Rotation paths and how fast each direction turns (degrees each step)
Each turn is a multiple of 5 degrees from 10 to 175, or 0.
path 1
[-1.37 -1.74 -7.29  5.07 -2.21 -0.82 -2.19 -0.89  1.32  2.22  3.56  0.96
 -0.69 -1.27  0.49  0.80 -2.50]
[-1.70 -3.24 -4.72  4.69 -3.72  4.10 -1.20 -1.35  0.32 -0.03  1.56  3.31
 -1.93  0.01  2.83  0.66 -2.82]
[-1.24 -5.36 -2.83  2.99 -6.44  2.78 -2.96 -2.17  0.53 -0.76 -1.02  0.74
 -1.59 -0.30  0.57 -2.87 -1.14]
[-0.97 -2.72 -2.95  3.46 -6.57 -1.17 -1.83 -3.25  2.67 -0.22 -1.00 -1.47
 -1.32 -3.20 -2.08 -0.82 -3.03]
[-0.93 -1.33 -1.56  5.55 -4.70  0.09 -0.13 -3.82  0.00 -2.35  2.32 -0.59
 -0.11 -4.62  0.35  2.50 -3.62]
[ 1.45 -2.10 -2.50  4.13 -3.94  2.62 -2.49 -2.58 -3.93 -2.63  2.74 -1.50
  0.96 -3.56  2.50 -0.93 -2.72]
[ 1.38 -1.77 -6.33  1.27 -3.07  2.70 -2.33 -2.41 -2.21 -0.03 -1.73 -2.47
  1.69 -3.95  0.58 -2.02 -3.36]
[-2.50 -3.21 -7.00  2.45 -1.84  1.24  0.32 -3.61 -0.61  0.11 -1.76 -0.52
  3.16 -4.25 -0.57  1.55 -1.11]
[-2.82 -4.19 -5.89  4.83 -1.91 -0.91 -1.73 -2.40 -1.27  0.24  3.61  0.29
  2.48 -2.29  0.45  0.54  1.19]
[-0.20 -2.22 -7.14  4.60 -2.52  0.55 -3.40 -0.15 -0.14  2.08  3.65  0.95
 -0.89 -0.38  1.68 -1.06 -2.36]
[-1.51 -3.16 -5.74  3.38 -3.95  4.30 -1.20 -1.43  1.37  0.87 -0.96  2.65
 -2.01 -0.20  1.77  0.10 -3.37]
[-2.94 -5.73 -2.29  3.50 -6.33  1.77 -1.66 -3.23  1.33 -1.23 -1.26  1.09
 -0.89 -1.02 -0.31 -1.16 -0.34]
[-0.69 -2.73 -2.21  4.61 -6.36 -2.18 -2.67 -2.92  1.88 -0.70  1.68 -1.62
 -1.23 -2.92 -1.59 -0.88 -2.29]
[ 0.61 -0.03 -2.54  5.02 -4.52  1.07 -0.80 -2.85 -0.17 -1.77  2.31 -0.65
 -1.07 -4.17  1.18  1.88 -5.44]
[ 0.90 -2.64 -2.63  3.09 -4.05  4.41 -1.42 -3.08 -3.69 -2.92  0.21 -0.88
  1.15 -3.58  2.54 -0.54 -2.96]
[ 0.42 -3.20 -5.67  1.33 -3.63  1.25 -2.48 -3.05 -2.20 -0.44 -1.84 -2.94
  2.62 -4.09 -0.52 -2.51 -1.34]
[-1.92 -1.94 -7.32  3.15 -1.66 -0.84 -0.30 -3.28  0.04  0.85  0.18 -1.23
  2.66 -4.64 -1.17  1.80 -1.67]
[-2.32 -3.24 -6.11  5.28 -1.23  0.85 -1.18 -1.98 -1.82  0.09  4.19  1.43
  1.88 -2.06  2.00  1.82 -0.37]
[-0.14 -3.52 -6.73  3.67 -2.98  2.48 -3.82 -0.35 -1.15  1.43  2.36  1.13
 -0.66  0.28  2.26 -2.28 -1.41]
[-1.75 -3.44 -6.30  2.50 -4.60  2.67 -1.68 -1.69  2.42  1.66 -2.32  1.43
 -1.77 -0.62  0.00 -0.92 -2.86]
[ 0.37  2.05 -1.61 -0.30  0.51 -0.19  0.95  0.15  1.77  1.29 -1.19 -0.07
 -0.90 -0.73 -0.70  1.36 -2.55]  115
[ 0.46  0.49 -0.56 -1.48  0.88  0.76  2.59  0.05  0.65 -1.65  1.70 -0.82
 -1.27  0.90 -1.49 -1.17  0.91]  0
[-1.00  0.29  0.49  1.44  0.20 -3.13  0.38 -0.50  0.92  0.02  2.16 -0.42
  0.53 -0.87 -1.21  1.46  0.81]  85
path 2
[ 2.65  0.45  5.90  2.46  0.88 -2.82  0.00 -4.94 -2.03 -4.34 -4.68 -0.93
  4.05 -2.39 -0.97 -0.94 -0.50]
[ 3.31  0.69 -2.68 -1.05  4.52 -4.84  1.61 -4.77 -2.76 -0.14  4.43 -1.09
  4.45  3.17 -0.36  0.26  2.01]
[ 2.77 -2.20  4.20  0.49 -0.62 -1.16 -1.27 -5.16 -3.03 -5.21 -2.22  2.49
  3.01  0.37  5.21 -2.64 -0.54]
[ 3.74  1.46 -0.04 -0.78  4.22 -1.21  1.34 -1.52 -3.93  0.03  5.59 -1.87
  5.95  0.32 -1.24 -3.17 -3.73]
[ 4.30 -5.70  1.57  2.65  2.42 -2.56  1.80 -3.16 -3.44 -2.66 -4.10  2.11
  0.35  2.46  2.74 -0.84 -3.31]
[ 0.91 -2.05  3.58 -3.86  2.09  1.29  5.05 -2.04 -3.25 -1.28  5.77 -0.27
  5.44  2.31 -1.19 -0.24 -1.05]
[ 1.71 -3.42  2.28  4.29  3.02 -2.90  3.43  1.58 -4.37 -2.64 -2.61 -1.37
  2.79 -1.37  5.83  0.34 -1.73]
[-0.42 -1.95  3.13 -0.12  1.65 -1.04  3.43 -3.94 -3.45 -1.64  1.06 -1.95
  6.18  0.81 -6.38  2.19 -1.02]
[ 2.76 -1.10  1.85  1.27  4.23 -5.22  4.80 -2.26 -1.51 -2.85 -1.23 -0.90
  1.43  0.55  5.29  1.19  4.31]
[-1.37 -0.09  2.66  0.00 -1.45 -0.95 -1.83 -4.60 -4.95 -2.86  1.79 -0.99
  8.60 -0.15 -0.64  1.08  0.29]
[ 5.32  1.95  0.77  2.43  5.64 -5.36  2.38 -3.24 -0.97 -3.50 -0.76 -1.93
  1.61 -1.61  1.25 -3.53  0.39]
[ 2.77 -2.84  0.55 -1.30 -0.05 -1.91 -2.32 -6.67 -4.68 -0.03  0.89  2.02
  5.57  4.50  0.16  1.44 -0.83]
[ 3.42  0.04  2.51 -0.70  3.36 -0.95  3.68 -2.04 -1.62 -5.90  2.98  0.51
  1.50 -0.77  4.04 -5.92 -1.11]
[ 3.78 -3.09  1.26  1.54  1.94 -0.93 -1.00 -1.37 -5.91  2.72 -0.07 -0.48
  6.39  1.60  0.85  1.00 -5.31]
[ 1.56 -4.04  1.77  0.21  3.65 -1.68  6.72 -2.70 -1.78 -6.29  0.86  0.77
 -0.17  1.68 -1.76 -2.64 -1.70]
[ 2.35 -2.88  4.50 -1.25  2.04 -0.28  3.05 -0.51 -4.28  2.79  0.82 -0.92
  6.32  1.31  4.21  3.61  0.25]
[-2.30 -2.00  1.23  3.70  1.56 -3.07  3.90 -0.58 -4.06 -7.71  0.74 -1.80
  3.44 -1.37 -0.91 -1.08 -1.06]
[ 4.23 -0.39  4.17 -0.15  4.07 -2.56  2.76 -4.34 -1.59  2.71 -2.65 -2.55
  5.54 -0.33 -0.95  2.96  1.81]
[-1.01 -1.12 -0.74  1.22  0.59 -5.39  1.35 -3.68 -3.99 -7.04  2.57  0.59
  2.80  2.84  2.18  0.41  2.93]
[ 4.15  1.64  4.79 -0.68  1.94  0.19 -0.37 -4.97 -1.72 -0.28 -1.10 -1.65
  7.19 -3.42  2.10 -2.33  0.27]
[-0.71  2.04 -0.22  0.50 -0.38 -1.71 -1.18 -1.52  0.55 -0.65 -0.67 -0.93
  0.89 -0.91 -0.27  0.91  2.88]  40
[-1.89 -1.73  0.07  0.43 -1.95  1.07 -0.90 -1.50 -0.40 -2.36 -0.95  0.91
  0.18 -0.06 -1.35 -0.46 -0.52]  155
[-0.67 -0.02  0.47  1.82 -0.75  1.07 -0.88  1.16 -0.10  2.02  0.57  0.83
 -1.77  0.16 -1.11 -1.54  2.21]  0
[ 0.65 -2.02  0.69  0.55  0.99  0.85 -0.60 -1.16  1.24  0.56 -2.10 -1.14
 -0.88 -1.56  2.14 -0.52  0.51]  170
path 3
[-0.79  0.01 -3.17  2.35  2.67  0.06  1.96 -6.51 -1.21  1.12  1.41 -0.67
  5.39  4.14  0.21 -4.68  0.74]
[-1.56  0.07 -4.82 -3.00  1.18 -0.75  1.35 -3.41  0.10  2.30  1.41  0.44
  5.62  6.21 -2.36 -1.56  2.66]
[-3.87  2.18 -4.11  0.65  1.73  0.39  2.05 -4.42 -0.57  2.33  0.94 -1.12
  5.49  3.83  2.47 -4.71  0.38]
[-3.05 -0.51 -4.64 -2.96  0.84  1.86  3.15 -0.87  0.05  1.70  1.36 -1.99
  4.04  7.00 -1.74 -2.87  1.54]
[-5.39  2.44 -5.02 -1.16  1.01  3.91  1.63 -3.01 -1.45  1.84  1.65 -0.05
  3.91  3.62  3.43 -2.25 -0.20]
[-2.62 -1.80 -3.92 -0.84  1.66  5.52  3.75 -1.63 -1.59  0.05  2.09 -2.16
  2.26  6.42 -1.13 -2.95 -0.02]
[-3.68  0.94 -5.33 -1.87  1.54  5.68  0.72 -4.06 -2.52  0.62  2.63  2.15
  3.10  3.88  1.59  0.61  0.15]
[-0.66 -2.15 -3.06  1.77  2.84  5.36  2.82 -4.95 -2.86 -0.79  2.54 -0.80
  2.61  4.97 -0.67 -2.79 -0.16]
[-0.82 -0.41 -4.96 -1.98  2.06  3.48 -0.02 -5.51 -2.42  0.49  2.70  3.24
  4.11  4.62 -1.24  1.23  1.59]
[-0.08 -0.70 -2.98  2.86  3.04  1.87  1.74 -7.21 -2.36  0.15  1.98  0.21
  4.47  3.72 -0.05 -3.55  0.35]
[-0.18 -0.71 -4.65 -2.38  1.76 -0.11  0.75 -4.86 -0.67  1.41  1.89  1.55
  5.36  5.90 -2.99 -0.54  2.70]
[-2.20  1.66 -3.90  1.37  2.09 -0.43  1.40 -6.13 -0.95  1.86  1.15 -0.05
  5.88  3.40  1.62 -4.22  0.67]
[-1.96 -0.59 -4.37 -2.44  1.24 -0.05  2.68 -2.29  0.35  1.82  1.18 -1.37
  5.03  6.86 -2.51 -3.10  2.12]
[-5.00  2.86 -5.01 -1.10  0.99  1.35  1.53 -3.56 -0.57  2.55  1.23 -0.21
  5.15  3.78  2.92 -3.04  0.47]
[-3.24 -1.14 -4.04 -1.34  1.28  3.45  3.98 -1.20 -0.60  1.02  1.47 -2.90
  3.18  6.67 -1.00 -3.98  0.55]
[-5.04  1.77 -5.44 -2.49  0.92  4.92  1.20 -2.66 -1.73  1.48  2.10  1.02
  3.42  4.21  2.17 -0.40  0.31]
[-2.18 -1.62 -3.48  0.92  2.23  6.00  3.57 -3.26 -2.45 -0.41  2.33 -1.83
  2.20  5.28 -0.04 -3.30 -0.61]
[-2.15 -0.34 -5.10 -2.51  1.62  5.34  0.41 -4.14 -2.45  0.30  2.77  2.51
  3.11  4.72 -0.56  1.39  0.96]
[-0.61 -1.15 -3.16  2.69  3.11  4.37  1.99 -6.59 -3.08 -0.54  2.36  0.27
  3.39  3.73  0.36 -2.94 -0.35]
[ 0.21 -1.48 -4.49 -1.94  2.16  1.96  0.56 -5.25 -1.83  0.46  2.47  2.20
  4.36  5.75 -3.09  0.29  2.11]
[-0.37  1.03 -0.07 -0.40 -0.40 -3.43  0.16  0.32  1.48  1.37 -0.88 -0.85
  1.60  0.29 -0.09 -1.52  0.79]  35
[-0.92  0.19  0.27 -0.73 -0.26  1.42 -2.70 -0.43  1.25 -2.21 -0.29 -0.32
  1.09 -0.52 -1.10 -1.97  0.63]  0
path 4
[ 5.23 -1.51 -0.74  6.74  0.76  1.28  0.34 -1.77 -0.43 -1.47 -1.47  2.02
 -2.57 -2.65 -0.43  1.04  1.73]
[ 0.13  5.13  0.23  0.38 -0.66  0.87  2.15 -4.10  1.82 -2.69  1.82  1.93
  0.30 -4.76  1.78 -2.01  3.61]
[ 6.54 -0.95  1.11  4.64 -0.73 -1.20  1.82 -1.12 -0.86 -0.07 -1.07  1.66
  2.79 -0.49 -1.62 -1.22  4.26]
[ 0.57  1.97 -1.33  2.57 -0.86 -1.21  0.76 -3.95  2.87 -2.85 -2.98  2.77
 -2.98 -5.63  1.68  0.42  1.44]
[ 4.38  1.69  1.20  4.78  0.65  2.08  0.92 -0.82 -0.71 -1.46  4.41  0.66
  2.19 -3.14 -0.41 -1.91  3.62]
[ 2.89  2.45 -0.33  0.72 -1.55 -1.58  3.88 -4.12  1.22 -1.23 -4.44  3.06
 -1.06 -0.93 -0.32 -0.40  4.67]
[ 3.47 -1.27  0.65  5.64 -0.24 -0.73 -1.98 -2.09  0.83 -2.07  0.62  1.50
  2.18 -5.96  2.12 -1.37  0.71]
[ 2.24  4.93 -1.00  2.83 -0.13  0.11  4.09 -1.03  1.34 -1.41  1.09  1.61
 -3.00 -2.38 -2.39  0.09  5.07]
[ 4.78 -1.25  1.56  2.12 -0.71  2.13  0.27 -5.49 -0.76 -2.25 -1.87  2.64
  2.72 -1.85  2.41 -1.93  2.59]
[ 1.25  3.14 -1.01  4.37 -1.33 -5.00  1.94 -0.08  2.49 -0.24 -0.37  1.64
  0.30 -4.98 -0.27 -0.73  3.31]
[ 5.32 -0.49  0.48  3.86  0.72  4.30  0.57 -3.16 -0.09 -3.39  0.22  1.78
 -2.42 -2.54 -1.43  0.25  2.50]
[ 0.48  4.55 -0.11  1.59 -1.20 -1.62  2.99 -3.73  0.64 -0.47 -0.10  2.52
  2.51 -2.90  3.38 -2.45  4.31]
[ 6.42 -2.04  1.21  4.49 -0.83 -1.50  0.07 -0.73  1.31 -1.97 -1.51  1.29
  0.76 -3.10 -3.44 -0.26  2.84]
[ 0.21  3.78 -1.94  3.82  0.51  1.20  1.98 -3.90  0.79 -1.72 -0.37  2.61
 -3.24 -4.32  3.26  0.13  2.21]
[ 5.04  1.21  2.61  1.70 -0.97  0.67  1.22 -1.79  0.33 -2.06  2.46  0.99
  4.11 -2.42 -1.89 -2.71  4.56]
[ 2.71  0.97 -1.77  4.31 -0.83 -2.72  2.66 -3.07  0.75 -0.15 -4.96  3.29
 -2.06 -1.81  1.17  0.76  3.01]
[ 2.70  0.83  1.23  3.41  0.03  1.73 -1.39 -2.42  1.76 -3.78  3.02  0.95
  0.87 -6.71  0.31 -1.58  1.34]
[ 3.51  3.97 -0.77  3.45 -0.31 -0.26  5.05 -1.80 -0.78  0.40 -0.34  2.26
 -0.63  0.35 -0.64 -0.67  5.84]
[ 3.75 -1.66  1.44  1.54 -1.50 -0.36 -1.05 -4.83  1.81 -3.35 -3.00  2.51
  1.77 -4.58  1.19 -1.31  1.36]
[ 1.68  3.60 -1.53  6.65  0.41 -1.95  2.25  0.59  0.69  0.03  2.24  1.26
 -1.12 -4.26  0.24 -0.23  3.37]
[-1.31 -0.33 -0.18 -0.65  0.11  1.14 -1.05 -2.32 -0.09 -0.72 -0.82  0.68
  0.10 -0.99  3.16 -0.27 -1.35]  145
[-1.67  2.06 -1.64  1.05  0.21 -1.41  1.70  0.34 -0.50  1.73 -0.59  0.51
 -1.06  0.74  1.64  0.43  0.58]  175
path 5
[-1.00 -1.67 -0.65 -4.13  3.54  7.02  1.72  1.67  0.98  0.77 -0.71  1.03
  0.15  0.25 -2.62  0.74  2.16]
[-2.40 -0.86  1.24 -1.75  6.14  5.35 -0.10  0.59 -1.28 -0.03  1.23  0.82
  0.69  2.22 -3.79 -0.38  1.44]
[-3.15  2.39  0.80 -1.19  6.19  5.15  1.05  2.51 -2.75  0.11  0.15 -1.88
 -0.70  0.17 -1.25  1.12  0.97]
[-0.94  0.63 -1.26 -3.23  3.93  6.32  3.13  3.00 -1.85  0.56 -1.75 -0.45
  0.69 -1.46 -0.74 -0.05  2.43]
[ 0.25 -0.89  1.23 -3.40  3.42  6.90  0.53  0.76 -0.99  0.43 -0.06  0.42
  1.21  0.57 -3.93 -0.43  3.28]
[-2.87  0.29  1.87 -2.11  5.26  5.96 -0.51  1.16 -0.09  0.42  1.05 -0.45
 -1.29  1.54 -3.10  2.24  1.02]
[-3.70  0.30 -1.43 -1.97  6.43  5.01  2.47  2.78 -1.32  0.07 -0.33 -0.05
 -0.19  0.32 -0.65  0.38  0.45]
[-0.40  0.72  0.22 -2.12  4.73  5.69  2.13  1.95 -3.63  0.18 -0.76 -0.43
  1.89 -0.45 -2.06 -2.03  2.94]
[-0.06  1.20  2.21 -2.99  2.98  7.11  0.00  1.43 -1.08  0.67 -0.31 -1.48
 -0.50 -0.43 -3.05  1.66  3.07]
[-2.68 -1.17 -0.49 -3.47  4.60  6.44  1.20  1.91  1.28  0.57  0.01  0.67
 -1.06  0.83 -2.18  2.00  0.99]
[-2.84 -0.68 -0.39 -1.66  6.61  4.82  1.47  1.40 -2.12 -0.14  0.58  0.85
  1.31  1.69 -2.49 -1.32  1.07]
[-1.39  2.70  1.55 -1.35  5.11  5.58  1.00  2.08 -3.72  0.11 -0.20 -2.04
  0.25 -0.43 -1.77  0.05  2.32]
[-0.67  0.68 -0.16 -3.77  3.01  7.18  2.20  2.58 -0.36  0.91 -1.49 -0.87
 -0.56 -1.38 -1.37  1.63  2.45]
[-1.18 -2.08  0.03 -3.40  4.37  6.52  0.99  0.86  0.27  0.42  0.25  1.52
  0.93  1.31 -3.53 -0.26  2.30]
[-2.99  0.72  1.82 -1.22  6.49  5.18 -0.24  0.96 -1.92 -0.05  1.39 -0.51
 -0.09  1.89 -3.00  0.53  0.95]
[-2.80  1.96 -0.59 -1.88  5.47  5.45  2.44  3.22 -2.41  0.35 -0.83 -1.50
 -0.54 -0.79 -0.23  0.97  1.07]
[ 0.13 -0.24 -0.55 -3.45  3.53  6.70  2.66  2.12 -1.88  0.50 -1.37  0.24
  1.58 -0.89 -1.95 -1.21  3.24]
[-0.48 -0.15  2.51 -2.87  3.77  6.86 -0.48  0.49 -0.70  0.37  0.58 -0.26
  0.11  1.05 -4.14  0.91  2.83]
[-3.84  0.22  0.30 -2.23  5.86  5.65  0.82  2.03  0.13  0.31  0.62 -0.34
 -1.58  1.17 -1.81  2.46  0.35]
[-2.75  0.10 -1.52 -1.99  6.29  4.99  2.74  2.63 -2.51 -0.05 -0.55  0.28
  1.25  0.22 -1.13 -1.31  1.24]
[ 0.72 -0.78 -0.48  0.40 -0.85  0.35  2.04  1.15 -1.39  0.35  0.02 -1.06
 -1.76  1.29 -2.64 -0.14 -1.37]  0
[ 0.34 -2.16 -2.08 -0.68  0.21 -0.18  1.52  0.03  0.29 -0.09 -0.57  2.01
  1.75  0.22  0.08 -2.24  0.20]  115
[ 1.44 -1.47  0.76 -1.54 -1.96  1.47 -0.89 -0.81  2.26  0.44  0.00  0.76
 -0.44  0.11 -1.37  1.13  0.89]  85
